One turning vector, and how many steps it has turned
The counts run from 0 to 369.
2.50; -3.03; -0.77; -0.26; 1.93; 4.03; 0.18; 3.07; -2.91; 1.55; 1.53; -1.78; 2.61; -1.42; -0.41; -0.03; 1.83; 1.31; 0.55; -1.19; -1.18; 2.90; -1.84; 0.49; 2.21; -1.04; -0.73; -1.47; 1.12; 0.86; -1.38; -0.18; 2.66; -1.77; -1.21; 1.09; -2.07; -0.61; 0.05; -3.12; 0.98; -2.02; -2.59; -1.23; -2.87; -0.52; 0.50; -0.03  150
0.63; -1.40; 2.37; 1.97; 1.82; 1.49; -0.04; -1.35; 0.20; -1.83; 0.77; 2.20; 4.59; -0.23; -1.78; 0.69; 0.35; 1.83; 2.23; 0.20; 0.37; -0.54; -2.63; 0.62; -2.96; 1.40; 1.16; 0.13; -0.27; 0.31; 0.58; -3.11; 1.01; 3.52; 0.11; 1.51; 2.07; 0.73; -2.79; 0.80; -3.44; -0.04; -2.18; 2.11; 3.02; -2.69; 0.39; -1.31  260
0.96; -2.12; 1.19; 1.20; 0.33; 2.42; 2.88; -0.53; -0.36; -0.64; 2.52; -1.07; 2.11; -4.61; -5.25; -0.80; 0.56; 0.79; 3.42; -1.65; 2.71; -2.01; -2.64; -1.86; -0.20; 1.71; 0.22; 0.73; -2.03; 2.68; -1.48; 0.99; 1.73; 1.40; -0.79; 0.60; -0.28; 0.68; 0.39; 0.32; -0.88; -3.02; 0.26; -0.83; -1.07; 1.95; 0.38; 1.11  6
0.25; -5.30; -2.04; 0.62; 0.82; 0.90; 3.25; -1.38; -0.54; 1.49; 0.46; -0.13; -1.10; -2.52; -1.97; 0.29; -2.70; 0.51; 0.29; 0.71; -0.53; 0.83; 3.76; 1.07; -0.97; -0.60; -1.63; -2.59; -0.20; 1.30; 0.14; -0.49; 1.36; -1.23; 0.48; 0.65; -0.09; 3.85; -0.61; 0.78; 1.96; 1.18; -3.35; 1.21; -1.35; 0.00; 1.28; -3.92  189
-0.71; 2.61; -0.46; 1.55; -0.50; 1.71; 0.03; -1.58; -1.76; 1.04; 2.62; 2.51; 0.90; 3.21; 1.54; 1.51; 4.71; -0.47; 1.78; 2.05; 0.38; 1.39; 2.44; -0.95; 1.43; -1.42; 0.73; -2.05; 0.07; 2.08; -1.61; 1.42; -1.57; 3.23; 0.99; -2.32; 1.28; 1.71; -0.86; 1.10; -2.36; -3.92; -1.37; 1.64; -0.53; 1.80; 0.69; 0.53  296
1.96; -0.39; 1.46; -0.27; -0.56; 0.95; -0.96; 2.58; 1.39; -0.37; 2.30; 0.12; -1.91; 0.36; -1.81; -0.05; -0.71; -1.40; -1.45; 1.88; -3.59; 2.41; -1.34; 1.35; 0.70; 0.04; 2.67; 0.52; -2.05; -3.37; 1.15; -0.18; 1.95; 3.09; -0.37; -3.02; -1.39; 1.16; 0.87; 1.77; -2.31; -0.78; 2.79; -0.67; 1.38; -0.61; -4.91; 0.50  360
-1.07; -0.56; 1.67; -0.48; -1.77; -0.23; 0.10; 0.76; -1.39; -1.41; 1.41; -0.98; -1.84; -1.91; -0.45; -1.68; -0.49; -1.26; -2.56; 0.42; -4.02; -2.85; -1.01; 0.58; -1.74; 1.06; 2.81; 1.11; 0.33; 0.26; 2.77; -1.24; -1.72; 0.56; 3.41; -0.72; 4.19; -1.90; -3.51; 0.21; -1.91; 0.61; 0.61; -4.50; -0.69; 0.77; -0.90; -1.40  76
-1.28; 1.47; 3.02; 0.63; 2.26; 2.59; 0.38; -3.48; 1.56; -1.85; 1.44; 4.76; 0.91; -0.50; 0.40; -0.48; 3.33; 0.45; -0.40; 1.56; 1.30; -2.18; -0.78; -0.32; -0.96; 2.97; 2.80; 0.12; 0.40; -0.83; 0.97; -1.79; -0.31; 1.06; 1.09; 0.50; 0.12; -0.01; -0.58; 3.42; -1.78; -1.74; -0.79; 1.30; 2.35; 0.10; -2.55; 1.21  264
1.79; 0.45; 3.15; -1.42; 2.60; 2.73; -1.96; 0.09; 2.03; 0.31; 1.54; 1.18; 0.76; 2.11; 0.23; -1.37; 1.27; -2.46; -1.17; 2.31; -3.35; 3.09; 2.24; 0.84; 1.90; 3.05; -0.24; -3.55; 2.93; -3.03; 0.62; 0.75; 0.93; 2.03; 1.53; 0.38; -0.93; 0.35; -2.11; 0.97; -1.01; 1.15; 0.32; -0.18; 2.04; 0.22; -0.14; 1.99  120
1.98; -2.65; -0.48; -1.06; 2.17; 1.51; -3.71; -1.76; 1.36; 1.21; 1.33; -0.71; 3.28; -0.49; 1.02; -0.01; 0.54; 0.37; -3.04; 0.97; -0.31; 4.80; 2.32; 1.80; 1.40; -0.33; 1.77; -2.57; 0.70; -0.53; 0.41; -0.39; 1.39; -1.76; -2.10; 1.36; -2.08; 0.99; 2.46; -0.71; -3.45; -0.14; 0.65; -0.05; -1.19; 0.70; -3.17; 0.96  137
0.08; -2.02; 4.07; -1.15; 1.02; 1.04; -2.97; -0.07; 0.57; 0.16; -0.51; -2.26; 2.27; 0.82; -3.58; 0.69; -2.35; 0.38; -2.38; 0.66; -1.76; 0.77; -1.13; 3.04; 0.27; 4.83; -0.91; -3.13; 2.36; -0.06; 2.20; 0.72; 1.21; 0.89; 1.32; 1.45; 1.54; -0.94; 1.04; -1.31; -2.16; 0.46; -0.04; -1.04; 2.01; 0.80; -0.82; 0.81  125
-0.42; -2.60; -0.02; 1.26; -0.69; 2.30; 3.91; 0.31; -1.60; 2.59; -0.07; -1.68; -0.75; -2.38; -3.59; 1.00; -0.44; 0.23; 2.17; 1.39; 0.87; -2.25; 2.41; 0.64; 0.56; 1.59; -1.43; -1.29; 0.81; 2.23; -3.65; -0.74; 0.75; -1.36; 4.41; 0.54; 0.85; 1.03; -0.73; 0.03; 2.96; -0.90; -2.27; -0.40; -2.65; 0.74; 2.26; -1.55  197
1.55; -4.26; -1.54; 0.74; 1.20; 1.52; 2.61; -0.83; 0.27; 1.87; 0.08; 0.09; -1.02; -1.36; -0.78; 1.89; -2.34; -0.64; 0.22; 0.45; -0.23; 1.16; 4.24; 0.75; 0.06; 0.23; -2.25; -2.17; -0.62; 1.46; 0.63; -0.19; -0.08; -1.33; 1.37; 0.60; -1.59; 4.51; 0.80; 0.80; 1.86; 0.27; -4.16; 1.84; -1.79; 0.25; 1.07; -3.90  190
-1.58; -2.46; -1.31; 1.27; -1.66; 0.65; 0.44; -4.33; -2.23; -0.54; 0.72; -0.47; 1.38; -1.96; -2.48; 0.77; 1.54; 2.69; 0.94; 0.25; 2.97; -2.32; -0.64; 2.37; 0.26; -0.63; 1.29; 0.04; -1.42; 5.22; 0.24; 1.33; 0.95; 2.46; -0.33; -0.71; 1.35; 0.20; 1.48; -0.39; -2.50; -3.68; -0.27; 0.96; -0.15; 2.86; 0.34; 0.75  283
-2.37; -1.04; 0.18; 1.46; -0.26; -0.06; -2.42; -2.75; -2.06; -1.33; 0.10; 0.46; 0.94; 1.39; -3.06; 2.32; -1.32; 0.75; -0.38; -1.78; 0.03; -1.48; -0.26; 0.86; -3.37; 0.88; -1.14; -1.93; -1.46; 2.43; 3.81; -1.32; 0.30; 2.54; -0.20; -0.80; 2.01; 2.52; 1.22; -2.25; -2.73; -2.94; 1.42; -1.05; -1.28; 3.11; -1.73; 0.27  37
2.34; 0.02; 1.89; -1.21; 0.40; 1.29; -0.17; 3.30; 2.12; -0.29; 2.31; 0.50; -2.47; -0.05; -1.82; 0.61; -1.57; -1.86; -1.10; 1.84; -3.83; 1.85; -1.90; 0.64; 0.60; 1.01; 1.43; 0.91; -2.48; -3.60; 2.05; 0.74; 2.01; 2.16; -0.22; -2.60; -2.51; 1.15; 1.14; 2.05; -1.97; -1.72; 1.50; -0.74; 1.90; -1.12; -4.00; 1.08  359
-3.03; -4.89; -0.33; 1.12; -0.33; 0.36; 1.39; -0.97; -1.07; 1.53; -1.16; -0.35; -1.68; -2.13; -3.99; 1.73; -3.00; 2.43; -2.92; -0.25; -1.40; -0.76; -0.38; 2.89; -0.64; 0.75; -0.31; -1.16; -0.27; 0.82; 0.95; -0.56; 0.78; -1.61; 0.43; -0.32; 1.98; 0.74; 1.89; 1.00; 2.02; -0.04; -2.18; -0.74; -1.16; 0.85; -3.22; -3.25  180
1.47; -0.29; 3.09; -0.96; -1.89; 0.15; 1.37; 1.86; -1.37; -0.71; 2.26; -0.21; -2.86; -1.39; -3.19; -1.31; -0.40; -1.25; -0.07; 1.38; -1.66; -1.86; -2.96; 0.35; 0.62; 2.71; 2.65; -1.16; 0.49; -2.71; 1.25; 1.42; -0.66; 2.97; 2.57; -2.94; 2.86; -1.95; -1.49; 1.04; -2.39; 0.92; 2.22; -1.64; 0.44; 0.27; -2.13; -1.20  354
0.98; -0.34; 0.80; -1.41; 0.81; 1.08; -1.98; 1.96; 1.18; -0.97; 2.14; 0.44; -1.98; -0.83; 1.25; 0.26; -1.18; -3.28; -2.69; 0.68; -5.59; 0.26; -0.10; 1.10; -0.72; -0.07; 1.92; 3.81; -2.97; -0.81; 3.94; -1.48; -0.13; -0.35; 1.96; -0.24; -2.12; 1.17; -1.15; 0.44; -1.88; -2.04; -0.95; -3.00; 1.09; -0.47; -1.34; -0.19  80
4.67; -1.63; 2.97; -0.16; -0.37; 2.40; 0.52; 3.19; -0.83; 0.14; 0.61; -0.46; 0.48; 1.08; -1.91; 1.48; -0.66; -3.44; 2.62; 0.48; -1.19; -0.16; -2.46; -0.17; 0.10; 2.65; 1.15; -0.05; -1.05; -2.10; 1.84; 1.32; -2.27; 3.35; 2.26; -1.69; -1.34; 0.31; -1.32; -0.52; -3.48; -1.20; -1.85; 0.26; 0.94; -0.37; 1.14; -1.97  349
2.74; -3.02; -0.02; 0.06; -0.28; -0.55; 1.23; -0.18; -3.18; 1.56; 1.21; -0.92; -0.69; -3.30; -0.17; -0.50; -1.23; -2.80; 1.23; -0.96; 1.81; -0.99; 2.34; 0.15; -0.79; 1.79; 0.76; 0.06; -0.44; 1.09; 1.21; 3.26; -1.77; 1.03; 0.31; 0.41; 0.41; -0.55; -2.78; -0.74; -4.30; -1.09; -1.68; -1.52; -3.63; 1.49; 2.95; -3.10  332
2.15; -2.83; 1.90; -1.16; 2.16; 1.61; 0.05; -0.88; 0.58; -0.75; 0.66; 1.82; -1.79; -1.04; -2.71; -0.93; -1.88; -2.64; 0.00; -0.29; -1.60; -0.22; 1.11; 1.48; -0.74; 3.34; -0.71; -2.47; -0.11; -4.01; 3.49; 1.72; 1.72; 4.08; -0.39; -0.55; -2.96; 2.07; -1.16; 0.14; -1.66; 0.28; 1.66; -0.40; -0.41; 1.37; -0.18; 0.21  365
0.28; 2.56; 1.10; -0.88; 2.12; -2.13; 0.87; -2.24; 0.01; 0.69; 3.29; 0.10; -3.40; -3.44; -0.47; -0.72; 1.64; 2.60; -3.22; -2.32; 3.15; -0.97; 1.69; 2.64; -0.22; 0.76; 0.58; 1.60; -1.13; -0.04; -1.19; -1.60; 2.63; -2.45; 1.85; -0.04; 0.26; 0.60; 2.56; 3.34; -1.22; 0.05; 1.83; 0.41; -2.57; -0.93; -0.83; 0.94  233
4.10; -0.23; 1.19; -0.63; 0.41; 0.29; 1.33; 0.46; -1.58; 1.83; 1.83; -1.04; -1.71; -2.56; 1.62; 0.87; -0.64; -3.35; 0.41; -0.93; 1.39; -0.38; 1.37; -0.82; 1.00; 3.07; 0.57; 1.14; -1.42; 0.88; 1.72; 3.89; -2.72; -1.02; 1.02; 0.06; -1.74; 0.33; -0.65; 1.28; -3.96; -2.30; -2.99; -1.74; -2.87; 1.77; 1.76; -1.95  334
2.19; -2.23; 0.95; -2.50; 3.03; 3.33; 0.04; -1.57; -1.36; 1.44; 1.02; -0.40; 0.64; -2.43; 0.43; -0.14; 1.82; 0.59; -1.61; -1.47; 1.34; 1.15; 1.34; 0.79; 2.87; 3.09; -0.69; -3.58; 2.38; 0.62; 0.66; 1.99; 0.55; -3.79; -0.40; 1.98; -2.34; -0.71; 1.38; -1.34; -0.20; -1.12; -1.83; -1.40; -3.52; 2.27; 0.36; 1.07  143
-1.94; 0.85; 0.16; 0.84; -0.24; -2.08; -2.32; -1.03; -1.89; 0.96; 1.82; 0.16; -3.19; -2.88; 0.86; -0.03; -0.60; -1.61; -3.84; 0.70; -0.90; -0.47; 2.50; 0.82; -2.19; 0.46; 2.69; 1.29; -0.15; 1.04; 0.25; 2.23; 0.29; -0.87; -0.96; -0.81; 1.41; -1.91; -1.38; 2.18; -3.69; -2.62; 0.57; -3.48; -2.58; 1.85; -2.46; -0.07  321
1.48; 2.98; 3.63; 0.97; 1.61; 0.86; 1.53; -0.82; 1.47; 0.17; 3.45; 0.36; 2.29; 0.09; -0.21; 1.24; 3.45; 2.23; 0.38; -1.11; 2.88; 0.41; -1.60; 0.31; 1.93; 2.37; 0.94; 2.49; -1.88; 0.66; -2.59; -1.07; -0.93; -0.39; 2.51; 1.17; 0.28; 0.54; 2.20; 4.57; -1.68; -0.85; -1.55; 1.32; -0.01; -1.18; 0.35; -0.41  248
1.60; -2.73; -1.67; -2.39; -1.07; -0.62; 0.89; -0.42; 0.51; 0.23; 4.33; -2.44; -1.30; -3.03; 0.38; -3.48; 1.20; -0.16; -0.87; 0.09; -2.93; 1.44; 1.78; 2.59; 3.25; -2.94; 1.42; -0.19; -1.11; 1.03; 0.63; 2.33; 1.38; 2.57; 2.33; -1.92; 0.84; 0.29; -0.70; 1.94; -1.86; 2.45; 2.00; -0.60; -1.24; -0.01; 1.51; -0.71  99
1.25; 1.80; 0.87; 0.26; 0.58; 2.27; -0.25; 2.72; -0.95; 0.53; 3.37; 1.00; 0.14; 0.21; 3.18; 0.03; 2.38; -2.75; 0.56; -0.10; -4.21; 1.49; 1.67; -2.91; -0.77; -0.45; -0.22; 1.33; -1.08; 1.06; -0.01; -0.36; -1.25; 0.35; 2.15; -0.06; -0.13; 2.19; -4.97; 0.88; -0.18; -2.15; -1.53; -3.81; -2.64; 0.92; 1.57; -0.41  64
-0.72; 1.21; 0.52; 1.01; 1.21; -0.82; -0.10; 0.73; -1.12; 0.29; 0.74; -0.04; -2.71; -1.44; -3.16; -0.48; -1.02; 1.25; -1.09; 1.52; -0.41; -1.84; 1.59; 3.24; -2.99; -0.84; 1.32; -0.49; 1.12; -1.20; -1.50; -4.88; 4.31; -0.07; 4.05; -1.25; 1.92; -0.57; -1.43; -0.67; -0.34; -0.62; 2.36; 0.28; -0.51; -3.13; -1.03; 0.52  219
-3.43; 1.31; -1.33; 0.04; 0.04; -1.54; -1.01; -2.58; -1.87; -0.22; 3.65; -0.17; -2.11; -1.62; -0.21; -0.45; 0.73; 1.59; -2.58; -1.15; -1.13; -0.23; 1.70; -0.53; -1.77; -1.78; -0.66; -0.82; -1.38; 2.69; 1.34; -0.23; 1.68; 0.48; -0.99; -1.33; 2.85; 1.91; -0.15; 1.09; -0.92; -2.14; 2.95; -3.02; -3.68; 3.04; -2.64; 1.36  43
1.02; 0.73; -0.91; 1.60; 0.70; 2.12; -0.40; -0.34; -1.97; 0.70; 1.91; 1.13; 1.71; 2.73; 0.82; 2.81; 2.27; -0.30; 2.83; 1.24; -0.28; 2.31; 0.86; -0.16; 0.56; -1.44; -1.64; -1.04; -1.52; 2.93; -0.29; 1.32; 0.73; 3.01; 0.26; -1.04; -1.21; 2.86; -1.70; -0.45; -1.69; -5.22; -3.32; 1.64; 0.29; 1.61; 2.55; 0.60  294
-2.05; -0.87; 1.39; 2.61; -0.17; -1.60; -3.47; -0.31; -2.42; 0.22; -0.91; -0.04; 0.50; 0.86; -1.30; 2.66; -2.89; -1.48; -2.03; 0.49; 0.05; -0.65; 1.26; 1.86; -3.65; 1.38; 0.73; -0.55; -0.27; 1.21; 1.60; 0.72; -0.84; 2.74; -0.60; -0.74; 2.76; 0.00; -1.62; -0.33; -5.64; -2.48; -1.18; -1.65; -0.53; 1.47; -1.11; -1.84  315
-1.05; -0.52; 1.51; -1.02; 1.52; 1.06; -2.82; -0.92; 1.17; -0.10; 0.94; -1.05; 0.31; -1.94; -1.52; -1.96; 1.30; 0.72; -4.67; 1.99; -2.40; 1.45; 1.37; 1.68; 0.87; 1.13; 2.50; -2.54; 2.59; -0.68; -0.74; 0.23; 2.95; -0.95; -0.32; 0.49; 0.38; -2.00; 0.63; 0.27; -0.98; -0.09; 2.67; -2.27; -0.40; 1.11; -3.94; 3.56  130
3.72; -2.73; 0.52; -1.69; 0.43; 1.76; -0.32; 0.84; 0.93; 0.92; 2.51; -2.23; 1.16; 0.82; -0.43; -0.31; 0.72; -2.17; 0.84; -0.47; -1.99; 2.91; 0.71; 2.22; 4.51; 1.03; -1.54; 0.24; -1.91; 0.51; 1.54; 2.09; -0.51; 2.96; 2.47; -0.28; -2.38; 1.97; 0.76; 0.58; -1.36; 0.25; -1.22; 0.75; 0.39; 0.92; 3.93; -0.47  103
1.04; -1.04; 2.99; -1.59; -0.53; 0.12; 1.35; 3.21; -0.69; -0.76; 1.67; -0.71; -3.44; -1.79; -3.51; -0.73; -3.00; -1.20; -0.24; 0.28; -2.89; -1.74; -4.11; 0.49; -0.61; 3.28; 0.12; -0.75; -0.55; -1.74; 2.97; 1.56; 1.93; 2.54; 1.48; -1.60; 0.79; -0.96; -1.69; 0.40; -1.31; -0.33; 0.27; -1.60; 1.40; 0.00; -0.43; 0.20  356
-0.60; 2.95; 1.35; 1.16; 2.20; 0.17; -2.45; 0.14; -0.74; 0.65; 1.83; 2.83; -2.29; 1.84; 3.42; 2.10; -0.21; -2.96; -1.59; 1.68; -2.39; 1.95; 3.07; -0.73; -2.65; 0.83; -0.19; -1.15; 0.56; -0.65; 2.11; 1.16; 0.36; 1.08; -0.93; -1.22; 0.33; 2.08; -3.18; 1.36; -3.23; -3.20; -1.79; -0.69; 0.29; 0.64; -1.13; -0.12  311
-1.53; 2.14; 1.00; 2.38; -0.12; -2.18; -2.80; -0.89; -1.03; 0.46; 0.74; 1.33; -1.14; 2.03; 2.60; 2.01; -1.34; -1.48; -2.53; 1.91; -1.13; 1.50; 2.74; 0.74; -2.65; -0.18; 1.85; -1.53; -0.09; 0.39; 1.74; 0.88; -1.21; 1.72; -0.69; -1.66; 3.41; 1.33; -1.68; 2.02; -5.57; -2.05; -1.24; -0.53; 0.02; 0.64; -2.74; -1.61  313
1.16; -0.44; 3.09; -2.46; -0.46; 1.72; 1.26; 1.49; -0.42; 0.69; 2.80; -2.71; -0.42; 0.06; -2.20; -0.86; 0.74; -0.39; 0.31; 0.51; -2.67; -0.25; -1.29; 1.03; 3.68; 3.86; -2.39; -1.53; 1.20; 0.49; 0.44; 3.10; 1.24; 2.37; 3.70; 0.19; 0.80; -0.91; -1.41; 0.64; 0.95; 0.75; -1.14; -1.40; 1.47; 1.69; 3.45; 1.40  110
